Rows swapped in pairs by one turn or mirror: which row each one swaps with
k266: [  4  24   8 -15  11   5 -14  11  42  -3 -22   0  22  28   6 -10   3 -24
  -2]
k169: [-14  28 -19  -3   5 -18  -5 -18  21   4 -15 -13   1  43 -21 -20 -26  15
  -3]
k231: [  9  16  -6   7   7 -22  -9  -6 -17  25   6  12  -3  33 -28 -21   0  -5
 -12]
k204: [  2  25  27   3   9  20 -14 -11  31  17 -13  -1  25  14 -21 -23 -10  -2
   7]
k816: [  2   7  -2  -5   0 -10 -18  -1  28   0  24 -22  20   8 -19  -7 -32 -14
  -3]
k714: [-30  -2   2 -20  21  -8 -21  15  10  11  -2 -22  14  -3 -12 -30 -25   2
   1]
k168: [-31  23  -4  -1  -2  -8   2  18   2  10  21  14 -11  31 -24 -19  24 -23
  20]
k295: [-36   5  35  -3 -13  -5  -3  14   7 -22   5  -8   6  17 -34 -36   2  -1
   7]
k525: [  5  14  10  -3  -8  16 -18  -5  13  34   1 -12 -17   8 -13 -14   5   8
  15]
k451: [-18  18  10  16 -14 -11 -33  -8   5  13   0   9  -5  20 -11 -13  -7  27
 -11]
k363: [-23  35 -17 -18  -2 -17  10  10  15  -5 -35  -4  12  36 -17  -6  17 -10
  -8]
k746: [-28  11  16 -24 -28 -17  -7  24  17  -7   9  -1  18  10 -14 -32  20 -14
  10]
k450: [-12  34  -2 -14  19 -16   6  13   2   1 -35 -13  -7   9  -5 -11   2  12
  -9]
k789: [-16  12  16  -4  -3   4 -28  -7  15  -4   0 -13   1   4  16 -28 -13 -17
 -23]
k671: [-34   7  10   8  -6  -3 -34 -20  -2  15  -8   9   0  23 -13  -5  -4   5
 -21]
k785: [-12  31  18 -17  16  16 -11  10  41  -1 -25  -6  28  18 -14 -21   3 -14
   0]
k200: [-25  35 -26 -16   4 -16   4   8  18  -3 -25  -2  15  40 -21  -3  18 -15
 -13]
k665: [-33  34   8  -6   3   2   8  22   4  16  10   9 -13  15 -35 -25  26  -9
  18]
k137: [-15  32   1  -6  21   5  16   6   7  25  25  10  -3  15 -34 -16  -3  10
  18]
k38: [  6  10   0 -26 -23 -19 -20  25   6  22  17   0  10  11 -18 -16  23 -18
   3]
k916: [ -3  17 -11  -5  28   7   0  -4  23 -12  14  -1  13  41 -30 -32  -9  17
  13]
k551: [ -3  16 -23 -11   6 -15 -19  -2  28   0  -1 -13  38  40 -37   0  -3 -13
   4]
k476: [ 12  11  -4 -19 -17 -19 -24  17   3  29  17   3  10  16 -31  -9  23  -6
   6]
k821: [-32  11  -6  11  14 -14 -16 -20  -1  -8  17  -6  14   2 -21 -39   5 -11
 -16]
k754: [-25  32   8  -2  12   8  15  15   4  11  15  12 -16   9 -26 -24   9  -5
  25]
k412: [-28   5  -1 -24  24 -17 -17   4   7  -4  25  10  14  12  -1 -14 -20  13
 -12]
k930: [ -3  14  17  -6 -25 -19 -17   8  12  14  27  -4  -3  17 -10 -36  -5  21
   1]
k797: [-32  21  -6  -4  17 -12   4  -7  -7  -9  18  13 -17  31 -11 -25  -5 -10
 -23]
k196: [ -1   7  29   3  -3  19 -14  -6  19  20 -15 -12  21  20 -13 -34  -2   5
   9]
k950: [-21  31 -19 -10   1 -19   5  11  11 -10 -30  -5  15  43 -21  -1  20 -14
  -8]
k800: [-24  11  14 -28 -28 -13 -17  25  21   2  12  -2  15   8 -17 -26  25 -23
   4]
k625: [-13  22 -29  -8   2  -9  -8   2  22  -5  -7  -8  31  46 -36  -1   1 -20
  -4]
k788: [-19   9  10   7   3   1  -6   3  -4   1  -7  15  -7  25 -39 -12   3  19
 -33]
k228: [-15  32 -23 -13   4 -19   4  10   8  -3 -30  -6  16  43 -22  -3  11 -12
 -13]
k566: [ -2  27  27  -5  17  24  -1   3  31  -1 -22  -5  17  23 -10 -22  -2 -11
   3]
k512: [ -6  35 -25   5  -8 -21 -12 -15  18  -1   0  -1   5   9 -23 -39   5  -6
 -28]
k575: [-16  12   6 -31 -13 -15   2  -7  13  19  26 -31   1  27 -14 -25  -6 -18
 -19]
k885: [-10   7  14 -26  13 -11   2 -22   5  11   3 -13  -6   8  -8   0  -2  -8
 -33]
k774: [-17   7  16 -28 -26 -18 -15  29  17  -5   7  -3  14   8 -14 -25  24 -20
  12]
k417: [-24  12   2 -25  19 -23 -14   3  12   3  17  -4   9  30  -5 -16 -36  21
   1]
k43: [-14  24 -13  -8  20  -1  21   5  14   6  13   8 -10  11 -32 -16  -4  20
  18]
k145: [-15   4  11 -24 -29 -21 -15  26  15  -1  16  -3  13   6 -19 -24  17 -18
   8]

k551 pairs with k476
k137 pairs with k204
k525 pairs with k916
k754 pairs with k566
k196 pairs with k43
k38 pairs with k625

